W =
[[5625, 5429, 6110, 5774, 5924, 5876, 6996, 6267, 6686, 5128, 5499, 3030, 6250, 6174],
 [5612, 5422, 6040, 5705, 5922, 5773, 6995, 6299, 6652, 5171, 5398, 3053, 5093, 6197],
 [6051, 5314, 6336, 5281, 5979, 5648, 6373, 6473, 5959, 5820, 4179, 6536, 5476, 6865],
 [6891, 6978, 5653, 5031, 5631, 6272, 5401, 5681, 5186, 6492, 4885, 7566, 5722, 6501],
 [6973, 7833, 4193, 4434, 5691, 5057, 5489, 5106, 3907, 7524, 5410, 7441, 5801, 5198],
 [7115, 7911, 4520, 4583, 5567, 5607, 5203, 5220, 4310, 7248, 5358, 7421, 5682, 5673],
 [7057, 7473, 5207, 4861, 5562, 6143, 5215, 5481, 4883, 6778, 5108, 7530, 5725, 6235],
 [5625, 5433, 6107, 5765, 5915, 5879, 6991, 6261, 6680, 5125, 5500, 3028, 5988, 6179]]
Find the entry directly below 5725.
A: 5988
The entry just left of the smallest entry: 5500
The top-right entry -> 6174
Find the bottom-left entry.
A: 5625
Find the entry just left of 5358.
A: 7248
The smallest entry in the last column -> 5198
The entry directly below 6865 -> 6501
The entry directly below 6891: 6973
Find the first entry, reading row by row.
A: 5625
Find the 3rd entry on the diagonal from the top-right corner.
A: 6536
The bottom-right entry is 6179
The 2nd entry on the main diagonal -> 5422
Find the entry directly above 6051.
A: 5612
The fourth entry, reading row by row -> 5774
Find the entry directly above 5476.
A: 5093
Find the entry directly above the largest entry.
A: 7833
Find the third largest entry.
A: 7566
The entry directly below 5314: 6978
Find the smallest entry in the last row.
A: 3028
Find the last entry of the largest entry's row.
A: 5673
Find the 2nd entry, reading row by row.
A: 5429
The entry just left of 5562 is 4861
Find the entry directly below 6686.
A: 6652
The entry just left of 6652: 6299
Find the entry just right of 5057.
A: 5489
Find the largest entry in the first column.
A: 7115
Find the entry just left of 5979.
A: 5281
The largest entry in the last row is 6991
Find the entry just left of 5128.
A: 6686
Find the entry directly above 5057.
A: 6272

Questions about the table below. Indices start at 1.
1) Find the bottom-left entry.
2) Find the smallest entry.
3) Find the entry just right of -22.
4) Find the entry at row 2, column 1.
5) Find the entry in row 3 and column 1.
6) Find the entry at row 1, column 2.
7) Find the bottom entry of the column that holds the smallest entry.
8) Find the entry at row 1, column 3.
[[ -2  11  -8 -16   3  -8  -3  -2 -16  -1  -1   3  -2  -9  13 -16]
 [ 16  32  -8 -32   6  -9   1   6 -45   2 -19  -1   0 -15  32 -21]
 [ 16  -3  13  13  -4  11   5   8   3   3 -11  -8   3   9  -8  23]
 [  9  21 -10 -14   6   4  17  20 -20  17 -16  10  13 -14  20 -21]
 [ -7   9  -9 -22   3 -16 -13 -13 -18 -11   6   0 -10  -9  14 -19]
 [-10  13  -9 -42   3 -36 -40 -40 -37 -36  14 -12 -31  -9  22 -21]
 [  6   9  -3  -2   2   6  12  14  -6  12  -9   6   9  -5   7  -7]
 [ 14  23  -8 -12   5   7  21  25 -21  21 -20   9  16 -13  20 -18]]
1) 14
2) -45
3) 3
4) 16
5) 16
6) 11
7) -21
8) -8

Questions about the grid below. Rows and columns are numbered from 1.
1) Give the entry in row 1 and column 1.
2) Give the entry at row 1, column 2.
3) Give the bottom-left entry.
4) Give the entry directly above the largest entry.
5) Give the entry in row 1 and column 3.
6) Give the entry in the top-right corner.
7) Give the entry directly below -14.
8) Give the entry in the bottom-right corner.
[[ -6 -16   0  -8 -10   4  47 -33 -13]
 [-13  -4   8 -14   0   9  52 -43 -10]
 [ -4 -18   0   0   0   0  47   0 -16]
 [  0 -16   0  -8 -10   4  18   5  13]
 [ -4 -16   0  -8 -10   4  18   0  19]
 [ -4 -16  16  -8 -24   8  35 -36   7]
 [ -4 -16   0  -8 -10   4  47 -33   7]]
1) -6
2) -16
3) -4
4) 47
5) 0
6) -13
7) 0
8) 7
